In the data rows, the value 128 means zero.
Some points:
[126 112 141 121 133 156  87 128  96 104 115 131  88 193 157 133 143  97 130 116 103 114 129 133 126 156 123 112 135 126 185 100 121 127 137 116 129 191]
[128 146 131 132 144 113 106 169 108 157 161 128 122  95 134 132 131 161 139 137 126 135 136 158 104 124 111 128 118 138 137 163 145 149 157 134 127 145]
[149 121 171 113 101 106 148 169 146 110 138 111 124 115 137  96 119 127 127 137 141 162 120 136 165 138 110 118 148 129 132 121 124 159 122  61 137 132]
[130 144 147 150 133 122 132 131 172 120 171 142 142 159 146  87 134 118 130  96 111 102 152 118 115 142 132 130 129 121 138 112 127 111 166 122 130 123]
[143 117 124 156 139 130 125 166 134 107 100 163  87 152  77 157  99 139 176 149  89 159 130 135 142 112 104 122 168 120  97  84  99 121 146 127  90 153]
[ 86 146 115 131 131 125 108  96 143  99 158 101 105 147 150  91 155 118 148 162 115  95  91 179 153 153 143 103 139 193 159 162 152  98 111 136 115 119]
[111 114 109 124 138 114 113 136 144 114 163 134  97 120 166 128  82 109  83 113 199 150 130 121 141 171 133 128 134  89 153 136 134 115 138 140 103 145]
[125 147  86 125  99 137 111 129 186 160  95 135 162 117 144  90 120 109 132 113 131 121 121 125 104 152 135 123 118 142 126 135 142 136 164 136 141 122]
[ 96 174 128 148 137 138  80 152 109  64  55 180 116 158  90 149 128 122 154 163  79  94 135 149 140 110  85  90 158  98 170 149 108  98 141 118 101 132]
[154  89 119 123  87 138 127 122  97 104 181 113 159 169  64 116 137 146 120 150 153 137 133 140  91 129 145 102 119 104 112 105 171 129 130 136 117 131]
[107 124 118 107 159 104 122 107 142  97 105 160 127 121 148  89  90 129 168 153 128 129 140 109 101 139 163 116 126 120 114 135 115 133 141 119 107 122]
[138 110 173 144 127 104 138 113 143 160 146 139  92 114 140  99 141 118 123  94 113 118 128 119 104 147 136 131  91 124 144  82  83 102 130 141 117 102]
[128 107 122 147 124 155  96 145 156 124 129 128 156  93 100 153 114 141  75 142 128  95 164 130 117 139 152 127  96 149  95  98 109 128  87 129 100 113]
[146 165 158 123 106 118 103 116 139 116 134 109 104 130 137 113 111 144 131 118 122 113 125 126 113 152 136 148 120 124  90 121 156 130 120 131  86 122]
[ 74 144 134 145  95 145 105 129 144 126 130 137 142  87 117 146 116 130 127 138 138 135 110  92 133 147 122 100  93 137 111 146 132 105 127 115 137 144]
[152 123 134 120 118 158 131 101 117 124 114 138 111 141 105 127 149 124 112 128  96 137  69 123 136 116 150  99 106 136 111 110 153 160 151 123 136 125]
[178 115  96 106 133 141 171 151 108 124  74 117 188  61  77 126 164 111 139  93 137 155 168 121 130 143  90  94 108 157 126  54 153 179 101 117 124 117]
[126 127 134 101 129  85 136 112 143 120 126 164 117 152 101 123 113 107  97 137 130 139 117 120 145  88 112 137 131 135 148 192 117 122 156 148 126 121]
[106 110 104  95 123  78 127  74 126 128 133 115 147 205 109 132 149 148  96 186 127 154 118 152 129 154 134 154 106 152 170 127 105 105 126 132 139 187]
[127 135 132 113 132 140 123 144 101 113 130 143 109 138 135 142  98 119 126 151 145 126 105 112 120 137 187 150 142 125 128 144  91 116 162 138 166 163]
[127 152 105 167 114 153 124 125 138 113 117 130 156 107 133 144 149 130 117 118 175 128 167 143 135 133 155 152 126 157 125 110 117 104 127 127 142 117]
[117 105 110 115 181 133 138  98 135 121 154 125 153 155 140 125 132  99 166 147 100 115 104 157 131 132 149 154 107 121 144 182  98 148 136 128 128 136]
[110 120 163 134 110 112  99 132 106 127 144 121 121 123  98 142 140 101 142 128 141 136 124 127 137  86 113 122 132 139 140 129 148 123 154 124 144 102]
[147 117 114 141 107 117 152 127 158 125 111 154  93 126 158 145 126 110 161 167 113 128 112 106 110 134 151 133 170  96 125 128 157 121 116 141 113  90]
[130 123 115 132 141 163  99 129 159 117 109 175 162 116 115 150 134 136 133  96 117 114 140 134 129 140 101 153 141 135 115 106 114 159  92 148 139 145]
[137  86 134 140 133  94 120 125 127 135 128 118 163 145 115 191 139 130 145 115 143 120 118 119 122 158 160  89 112 120 134 113 157 112 129 133  76 117]
[129 141 122 116 142 114 133 150 146 150 119 121 129 137 134 126  99 154 113 103 136 156 123 104 162 120 161 176 127 114 149 168 166 122 129 142 147  94]
[121  81 103 196 174 157 175 111 110 193 179 127 131  50  92 124 122 140 120  79 176  78 132 148  89 108 109 129 159 116 105 162  93 135  98  82 124 102]
[113 149 132 137 132 124 100 131 139 138 112 130 113 104 125 107  91 148 153 124 134 143 124 104 148 112 187 132 129 118 121 147 138 136 138 137 115 161]
[132 127 133 168 131 161 149  95 114 162 141 162 138  65 111 145  91 105 105 125 113 151 149 181 108 111 127 110 187  96 128 115  96 137 106 113 135 127]
[167 133 136 134 117 134 113 159 144 105 178 144 113 144 155 122  95 134 119  90 127 111 119 114 130 122 152 133 131 142 121 163 146 148 132 154 170 123]
[170 157 129  85 144 126 133 145 134 139 135 101 120 138 141 152 110 144 152  91  92  98 155 132 121  99 122 119 125 120 129 134 169 133 109 121 126 149]
[ 63 115 153 148 113  84 117 166 165 129 110  89 135  80 152 153 137 119  95 165 101 123 134  95 157 132 141 102 108 111 111 141 120 160  71 175  91 144]
[134 162 133 104 110 117 163 147 152 136 160 117 102 150 144 114 114 137  75 122 168 126 140 158 163  95 112 139  52 175 155 102 121 109 127  89 105 140]
[ 73 113  70 136 165 108 135  92  87 116 184 111 170 101 155 144 103 148 125 131 113 138  80 173  78 122  85 143 159  96 145 142  94 118  98  93 160 162]
[118 161  97 125 119  21 112 103  80 133 110  94 133 123 179 145 124 160  85 112 142  84 178 126 143  61  94 128 215 190 117 158  95 165 177 158 170 120]
[138 123 140 144 127 110 146 144 145 113 126  95 156 116 123  99 132 107 154 122  99 170 159 153 138 146 101 118  82 118 140 146 141 123 110 118 155 114]
[136 120  99 142 113 128 152 114 104 109 112 129 106 177 101 103 109 128 125 153 123 138 184  92 110 146 133  94 163 149  67 123 140 132 143 152 111 134]
[141 129 102 121 126 145 106 107 158 117  99  82 123  77 130 191 164  90  99 129 137 109 140 125 120 144 157 178 131 152 117  97 119 129 123 121  98 124]
[ 75  98  79 151 185 201 183 129 136 187  97  50 176  52  91 170 144 165 138 138 106 112 148 106 106 123 105 140 124 146 154 111 107 137  85 106 131  98]
[114 117 178 116  95 156 162 105 140 131 126 162 104 111 137 128 160  81 150  74 123 143 153 113 110 102 132 165 113 149  98 150 119 112  94 140 134 163]
[139 141 136 159 141 136 101 161 128 127 127 135 137 135 146 132 110 121 152  91  87 131 138  98 151 138 180 130 129 127 165 140 119 124 143 109 149 122]
[112 107 173 149  90 111 176  89 134 134 110 138 122 155 175 111 135 118 135  70 165  87  88 110 123 162 156 135 143 146  82 149 102 146 118 124 160 171]
[119 171 140 155 146 128 126 154 121 138 114 133 105 150 102 143 105 121  93 113 167 127 126 127 116 104 136  92 164 156 110  89 127 103 116 146 128 127]
[ 97 110 150 122 119 166 162  87 132 127 106 152 137 130 150 151 102 145 156 154 148 118 134 171 141  87 100 163 118 112 151 131 125 138 143 131 115 203]
[141 150 155  96 124  91 109 121 128 109 146 127 112 141  99 122 151 167 118  95  92 128 128 119 137 162 126 133 133 109 123 129 141 120 143 135 131  81]
[117 110  64 101 162 106 106  98 105 127 117 114 133 151 111 114 147 128 123 161 111 126 109 151 126 140 123 195 125 129 120  84 171 116 125 144 171 103]
[140 124 139 138  58 142 173  95  74 108 146  96 162 254  42 110 116 130 118 148 129 178 197  50 130 128 101  58 152 124  66  82 124 171 139  92  68 127]
[155 107 155 122 104 127 128 148 114 106 114  85  94  55 152 102 128 141 169 165 126  94 149 140 143  97  94 135  89 142 142 146 165 169 137  93 173 130]
[111 155  96 126 102 179 114 163 154 128 110 134  81 133 148 152 106 115 138 118 106 130  98 127 136 123 114 141 123 106 100 155 133 129 128 120  78 127]
[152 122 155 131 105 140 129  99 141  96 117 123 161 124 122 123 135 178 143  96 138 140  95 145 142 114  97 135 162 106  79 114 138  98 129 171 154 132]
[118 142 145 125 127 112 127 166  87 121 106  99 121 115 168 125 127 107 114 128 142 129 100 127 126 145  80 120 117 145 155 110 177 139 103 149 128  78]
[142 154 113 117 123 120 124 112 119 158 128 138 130 141 140 141 116 106 130 157 150 124  81  87 123 116 125 117 111 103 128 134 123 108 120 167 154  80]
[107 113 137  95 157 140 140 148 135 124 137 174 105 137 138 122 138 114 112 130 116 108 133 144 156 129 127 127 135 148 109 147 125 116 149 106 110 113]
[178  98 119 108 130 137 117 117 141 123 100 125 130  94 130 126 159 139 141 135 150 106  76 144 141 116 123 114 141 148 174 114 131 112 127 131 145 129]
[101 107 137  52 135  95 155 125  78  97 134 107 159 157 123  98 180 124 149 142  98 175 142  95 160 167  69 153  88  94 111  76 148 165 112 122 150 122]
[110 155 110  88 117 137 144 145 137 170 132 166 129 156 128 117 130 118 144 133 152 129 116 122 129 157 141 152 121 115 155 124 112 145 110 149 150 121]
[151 138  91 131 164 135 126 110  83 159 170 115 150  95 160 121 122 120 130 147  98 136 125 154  87 105 123 132 127  95 110 141  99  98 144 117 145 131]
[156 175 117 147 130 150 119 143 117 135 109 154 127 142 111  78 132 112 117 140 139 154 135 129 126 102 184 126  86 111 132 108 108 124 108 115 117  89]
[143 120 122 139 138 140 146 150 125 142 134 109 113 140 167 122 167 148 151 148 136 156 133 141  94 104 122 102 113  94 104 137 109 107 130 160  97 134]
[145 124 145 108 140 154 148 140 134 174 142 163 116 174 139 136 166 142 111 157 144 122 146  88 155 121 135 123 128 120 123 140 161 126 129 110 135 150]
[126 102 161 112 126 115  81 167 156 167 128 117 150 140 115 118 108 110  96 146 160 109 111 159 134 125 107 118 152 119 104 129 111 102 134  92 123 118]
[170 134 165 135 137 124 152 130  82 146 131 160 109 115 138 133 157 152 109 115 124 154 126 157 136 177 146 140 119 135 174 157 136 122 159 138 131 142]
[138 135 144 159 149 139  90  99 135 106 124 104 112  95 125 143 148 150 135 105 127 143 105 103 123 100 130 132 136 128 186 151 113 125 135 152 135  93]
Along one direction, these points spread out more than along any other. Take the direction at right angles to it along which they spread out most. Then take the direction at right angles to both along which they spread out most. Go by this last direction. Where along it does each point below lie, from 0 to 99? 50 is the average, and the first point above lies past it. One standard deviation of the points above along it is 16.
[127 135 132 113 132 140 123 144 101 113 130 143 109 138 135 142  98 119 126 151 145 126 105 112 120 137 187 150 142 125 128 144  91 116 162 138 166 163] 44
[114 117 178 116  95 156 162 105 140 131 126 162 104 111 137 128 160  81 150  74 123 143 153 113 110 102 132 165 113 149  98 150 119 112  94 140 134 163] 34
[119 171 140 155 146 128 126 154 121 138 114 133 105 150 102 143 105 121  93 113 167 127 126 127 116 104 136  92 164 156 110  89 127 103 116 146 128 127] 25
[126 112 141 121 133 156  87 128  96 104 115 131  88 193 157 133 143  97 130 116 103 114 129 133 126 156 123 112 135 126 185 100 121 127 137 116 129 191] 59
[113 149 132 137 132 124 100 131 139 138 112 130 113 104 125 107  91 148 153 124 134 143 124 104 148 112 187 132 129 118 121 147 138 136 138 137 115 161] 31
[137  86 134 140 133  94 120 125 127 135 128 118 163 145 115 191 139 130 145 115 143 120 118 119 122 158 160  89 112 120 134 113 157 112 129 133  76 117] 45
[128 107 122 147 124 155  96 145 156 124 129 128 156  93 100 153 114 141  75 142 128  95 164 130 117 139 152 127  96 149  95  98 109 128  87 129 100 113] 28
[110 155 110  88 117 137 144 145 137 170 132 166 129 156 128 117 130 118 144 133 152 129 116 122 129 157 141 152 121 115 155 124 112 145 110 149 150 121] 54
[142 154 113 117 123 120 124 112 119 158 128 138 130 141 140 141 116 106 130 157 150 124  81  87 123 116 125 117 111 103 128 134 123 108 120 167 154  80] 51
[149 121 171 113 101 106 148 169 146 110 138 111 124 115 137  96 119 127 127 137 141 162 120 136 165 138 110 118 148 129 132 121 124 159 122  61 137 132] 53
[ 96 174 128 148 137 138  80 152 109  64  55 180 116 158  90 149 128 122 154 163  79  94 135 149 140 110  85  90 158  98 170 149 108  98 141 118 101 132] 43
[138 123 140 144 127 110 146 144 145 113 126  95 156 116 123  99 132 107 154 122  99 170 159 153 138 146 101 118  82 118 140 146 141 123 110 118 155 114] 65
[143 120 122 139 138 140 146 150 125 142 134 109 113 140 167 122 167 148 151 148 136 156 133 141  94 104 122 102 113  94 104 137 109 107 130 160  97 134] 48
